(in the rows, 128 means zero)
Each path below is one point turned by a fixed rotation once a step. After each direction that follows a path, write how fast that rotation turns it, in degrees per step (0 if it stays still).
Each turn is a multiple of 5 degrees from 10 to 175, or 0.
Each row of a path follows its step; steps can be skipped.
Path 1:
step 0: [124 115 135 131 113 122 122 141 120 122 124 127 123 128 127 134 122 126
 137 133 137 125 135 127 125 138 132 135 128 119 126 128 123 128 137 127
 133 135 133 124 137 124]
step 1: [129 138 127 126 140 125 134 145 126 122 126 122 129 132 118 135 141 134
 122 132 116 132 121 132 128 129 133 133 127 120 132 128 123 125 137 120
 133 136 126 131 132 122]
step 2: [123 130 128 130 122 119 141 128 119 126 123 113 124 124 136 111 139 133
 129 136 131 136 138 126 126 126 118 130 134 129 122 120 124 132 130 124
 124 129 130 126 136 129]
step 3: [116 134 134 129 123 119 125 135 126 133 124 116 117 132 125 129 124 130
 137 123 128 127 118 132 128 124 137 138 122 117 120 136 128 134 120 134
 131 121 121 126 137 122]
step 5: [121 138 131 126 126 131 138 144 125 116 131 122 132 128 122 127 119 118
 130 136 126 132 134 129 114 124 122 124 128 118 121 127 126 138 131 131
 128 133 131 132 137 137]
step 7: [123 135 137 133 124 118 133 139 114 129 133 129 129 133 125 125 121 132
 125 137 131 135 131 134 137 143 130 131 127 124 118 125 123 119 129 125
 123 123 118 119 131 128]
step 8: [119 129 141 124 136 124 128 128 128 117 125 109 120 139 125 139 132 130
 124 134 129 125 133 127 123 134 123 128 121 124 135 129 131 140 130 128
 130 135 125 125 136 123]
step 10: [114 139 120 138 130 121 125 131 127 124 120 127 125 136 125 123 120 126
 133 124 125 135 131 121 126 128 124 134 135 121 120 125 127 131 126 119
 132 138 111 125 134 125]
step 11: [124 124 133 124 131 111 125 145 124 119 128 128 119 133 131 129 130 134
 128 137 131 125 129 126 122 119 119 131 122 132 130 126 126 119 127 134
 137 115 125 126 136 129]
step 12: [118 136 122 129 126 130 142 130 125 122 133 123 133 134 127 135 137 132
 133 137 133 136 127 133 128 132 127 131 115 117 117 135 144 123 128 128
 129 132 126 128 133 136]
step 13: [123 126 121 121 123 117 133 138 129 127 123 123 118 134 131 130 129 125
 126 129 120 131 141 123 132 133 118 113 131 118 122 134 123 136 124 134
 124 132 123 121 125 121]
step 14: [133 134 137 129 138 114 133 139 126 127 131 129 123 122 121 119 125 117
 123 130 139 128 126 131 125 129 128 131 129 126 125 137 141 129 131 128
 132 130 113 118 138 127]
Directions:
[127 124 125 131 123 126 125 127 127 129 129 131 126 128 128 127 128 127
 131 124 126 128 128 128 130 129 130 129 126 125 124 132 126 129 127 127
 125 130 127 128 127 126]
110
[131 126 131 129 127 125 134 130 133 129 129 127 128 128 130 132 128 128
 127 126 127 128 132 127 131 129 131 127 127 126 127 126 129 125 130 125
 127 128 129 129 129 127]
60
[126 128 133 128 126 129 126 127 128 127 126 127 127 131 128 129 126 130
 129 128 132 125 125 128 130 128 125 130 125 130 125 126 129 123 126 128
 126 125 128 128 127 127]
90
[131 129 127 124 129 132 130 130 128 127 125 128 128 129 128 125 129 129
 128 127 128 128 128 126 125 126 126 126 128 126 126 129 128 127 126 125
 122 132 130 129 127 125]
95
[128 130 130 128 129 127 129 130 129 128 130 130 127 125 126 129 125 125
 125 129 131 128 129 126 130 131 127 125 127 129 126 132 128 130 128 132
 126 129 129 130 124 130]
45
[127 129 127 127 128 125 129 126 128 129 125 128 132 128 129 129 129 131
 131 128 131 126 129 131 129 126 131 126 130 125 125 125 130 130 126 132
 128 131 131 128 127 129]
110
Path 2:
step 0: [136 124 132 126 139 122 125 120 122 138 131 137 134 133 133 135 130 137
 132 122 134 121 121 130 120 126 138 117 130 130 123 115 131 120 132 118
 119 131 130 136 126 114]
step 1: [137 117 136 124 141 130 122 124 138 132 128 122 138 130 128 138 125 135
 123 122 116 131 119 124 132 120 124 119 131 122 114 126 133 118 134 127
 133 134 121 134 137 126]
step 2: [127 123 133 134 143 118 127 124 127 127 123 132 134 137 137 129 126 123
 133 119 126 130 117 122 132 122 142 133 124 118 124 116 127 125 133 119
 126 122 114 129 139 134]
step 3: [129 130 127 134 134 122 112 127 130 121 122 116 139 129 131 131 130 127
 126 128 133 134 120 131 126 130 129 126 120 121 106 125 136 133 137 136
 130 121 127 127 138 138]
step 5: [132 126 124 127 133 133 121 127 117 134 125 123 140 137 125 139 125 131
 114 122 125 134 114 127 127 129 129 109 133 132 120 132 134 134 132 133
 117 128 136 121 130 128]
step 6: [133 124 125 136 146 129 131 128 125 142 119 138 134 131 124 128 127 126
 126 121 119 124 104 134 135 133 122 130 131 123 135 125 126 129 135 125
 122 129 125 124 127 126]
step 7: [127 121 135 129 140 123 120 129 129 129 115 129 133 130 121 135 133 131
 121 128 131 147 123 139 135 137 125 120 130 125 122 128 125 124 130 127
 118 113 116 128 126 129]
step 8: [131 125 136 147 144 119 126 130 131 131 130 131 135 132 120 127 127 121
 125 120 132 124 125 142 133 124 128 133 123 122 123 133 115 124 133 138
 127 121 128 136 122 135]
step 9: [124 125 130 128 134 117 125 129 115 137 126 128 133 129 121 133 122 122
 117 138 136 129 127 135 125 123 141 124 124 139 113 131 131 119 130 135
 117 119 128 135 126 132]
step 10: [136 131 128 137 142 129 130 119 132 143 129 135 138 130 122 127 133 128
 125 126 124 118 123 137 120 121 129 129 124 131 116 127 135 116 125 138
 116 137 136 123 127 127]
step 12: [123 129 133 148 139 128 123 121 131 131 124 131 135 140 122 134 136 137
 137 119 126 126 131 123 134 127 128 127 134 117 120 123 130 118 137 135
 123 128 124 128 138 120]
step 14: [122 133 131 139 141 130 129 112 127 124 133 125 134 123 124 137 132 123
 128 120 131 127 125 125 135 121 138 121 116 132 117 121 128 134 122 143
 124 126 125 122 135 130]
Directions:
[126 127 127 126 127 129 129 125 128 130 124 127 130 131 129 126 131 131
 128 129 130 130 127 130 127 129 127 131 122 124 129 129 126 127 126 128
 130 129 126 124 129 128]
85
Path 3:
step 1: [122 128 119 129 137 117 133 115 131 133 122 129 128 132 124 126 123 134
 126 130 122 124 120 130 129 122 131 128 122 114 139 113 132 128 133 131
 123 119 127 127 127 120]
step 2: [129 120 126 129 116 128 129 127 119 122 122 130 125 131 132 115 130 126
 119 121 125 136 138 123 138 124 144 121 121 131 121 120 130 138 125 129
 131 127 129 128 138 129]
step 3: [134 126 113 127 114 121 140 119 124 124 128 133 129 121 127 140 129 131
 132 125 132 129 120 130 121 119 121 133 134 126 121 124 132 134 135 132
 121 120 130 134 128 133]
step 4: [136 131 120 130 124 130 125 126 126 122 135 122 129 134 121 123 133 130
 125 124 124 127 121 132 141 124 133 126 121 130 142 116 136 121 127 120
 125 119 114 121 130 120]
step 5: [122 115 133 132 114 125 131 128 126 116 128 131 131 124 123 137 120 132
 130 129 131 140 131 129 140 132 129 121 127 127 117 119 127 126 127 125
 124 130 138 121 135 133]
step 6: [136 133 117 126 128 120 124 116 126 118 124 130 122 126 115 135 128 136
 127 137 133 122 124 135 121 132 127 119 126 137 128 132 125 133 128 133
 127 113 122 128 128 123]
step 7: [125 127 126 124 122 131 133 126 122 122 138 121 132 127 131 125 126 138
 137 129 116 130 128 130 138 135 147 127 126 124 127 121 115 119 128 125
 130 127 120 131 127 117]
step 8: [123 129 126 118 124 121 140 130 126 136 116 132 126 122 115 137 137 129
 131 130 127 133 132 123 128 126 124 118 125 131 112 121 126 123 122 125
 129 123 130 120 135 127]
step 9: [129 130 117 135 127 131 128 129 117 119 125 136 124 134 131 125 135 128
 127 126 121 136 118 127 126 142 122 124 122 124 130 137 125 126 127 130
 127 110 119 136 126 122]
step 10: [124 126 127 134 118 131 132 124 126 141 123 135 132 122 134 133 125 140
 131 134 116 132 127 132 143 120 131 126 135 129 127 129 126 128 126 113
 131 129 127 125 128 116]
step 11: [127 130 127 125 127 118 124 139 129 132 123 137 125 125 118 121 127 141
 119 128 131 140 130 138 128 127 124 126 123 124 116 124 137 125 127 139
 132 117 122 128 127 128]
step 14: [119 125 123 132 132 122 127 133 128 125 130 130 126 128 120 117 123 124
 134 127 122 135 124 127 127 128 129 132 133 130 124 118 136 124 120 140
 118 109 137 132 132 122]
Directions:
[130 128 127 128 131 129 130 126 132 128 130 127 129 131 129 129 129 129
 130 132 126 127 126 126 132 128 129 132 129 127 128 127 129 131 129 127
 131 128 125 126 123 127]
120
[128 127 127 127 127 126 128 126 129 128 127 128 128 129 129 126 124 131
 125 130 130 127 132 131 125 126 135 129 130 127 124 131 127 130 128 130
 128 129 126 128 127 125]
80
[125 128 127 128 130 128 129 128 126 133 125 131 125 130 130 126 128 133
 127 126 125 129 128 127 127 127 126 127 126 126 129 130 128 128 128 127
 132 129 128 131 128 130]
35
[127 129 128 128 131 127 127 124 127 129 126 124 130 126 130 129 130 125
 132 126 127 128 129 125 126 128 131 128 125 126 126 128 128 128 126 130
 132 125 131 130 129 125]
55
Path 4:
step 0: [127 130 132 126 136 128 131 124 131 133 131 127 133 124 128 120 138 109
 130 123 118 139 123 117 135 125 127 136 114 122 133 126 130 121 140 134
 120 124 140 133 132 133]
step 2: [123 125 123 128 140 113 119 121 127 136 132 114 136 122 136 125 119 125
 125 120 124 123 119 136 128 127 130 136 128 119 124 142 131 129 122 130
 122 127 130 140 137 126]
step 4: [125 138 136 116 119 130 125 120 127 135 130 113 124 123 127 127 129 132
 127 138 125 131 121 126 130 131 139 123 124 117 128 127 127 136 122 133
 135 125 112 133 139 117]
step 5: [133 123 131 118 132 129 127 128 132 114 124 131 125 127 138 112 117 127
 123 123 121 122 126 139 120 129 122 125 129 116 132 120 135 129 126 126
 137 117 129 116 134 123]
step 6: [131 125 125 125 127 140 136 120 126 125 122 114 126 128 116 129 136 134
 135 126 116 126 131 141 120 135 135 134 126 131 122 129 139 128 131 118
 129 133 114 122 134 138]
step 7: [123 125 141 121 141 147 119 125 130 125 139 123 136 123 128 122 137 124
 140 122 129 127 131 124 124 119 127 126 121 127 137 120 127 128 124 114
 130 123 128 126 122 124]
step 8: [138 121 135 135 119 123 133 114 136 132 124 132 132 133 120 120 138 121
 132 124 115 139 129 120 128 132 124 127 121 114 130 124 136 125 140 120
 125 131 135 128 131 131]
step 9: [118 129 131 127 139 123 134 118 130 133 125 125 122 129 133 137 142 124
 138 113 123 128 124 137 130 122 120 119 127 124 123 134 120 135 118 123
 119 122 136 125 131 134]
step 10: [127 120 123 128 134 118 125 133 125 125 133 116 150 128 123 122 134 118
 128 125 116 128 117 129 131 128 132 132 131 124 129 135 135 127 126 132
 119 130 141 139 123 126]
step 11: [130 144 133 118 130 123 133 131 141 142 124 128 138 125 132 133 131 119
 124 125 129 132 130 122 131 124 134 133 142 122 117 124 132 142 128 123
 126 125 125 136 134 132]
step 12: [133 129 135 119 123 114 125 128 122 130 130 110 121 122 141 129 125 125
 127 121 124 132 118 131 132 130 125 127 122 119 130 127 132 138 126 139
 133 131 123 130 130 111]
step 14: [129 133 123 122 141 133 127 124 129 122 132 111 129 126 123 118 128 128
 132 131 125 133 127 131 122 137 129 130 120 136 123 117 134 139 123 127
 138 126 107 127 134 136]
Directions:
[129 127 132 129 126 130 130 128 125 130 132 131 132 131 126 129 130 127
 128 123 126 128 128 130 128 128 127 126 129 128 130 128 126 131 128 130
 125 131 129 125 127 130]
35
[128 130 128 128 131 124 126 128 130 129 128 127 129 129 128 131 131 127
 125 127 129 128 124 127 125 130 129 131 132 127 126 127 125 126 129 132
 129 129 127 126 129 124]
40
[124 130 133 126 129 130 128 131 131 129 128 131 128 130 131 130 126 130
 128 126 129 128 128 130 129 128 129 128 130 129 125 125 128 125 127 125
 126 123 131 126 127 128]
175
[126 128 128 126 130 125 125 129 125 128 129 126 131 128 130 127 126 129
 128 127 129 126 128 126 129 129 130 126 126 123 134 130 126 125 128 126
 129 129 129 125 125 129]
140
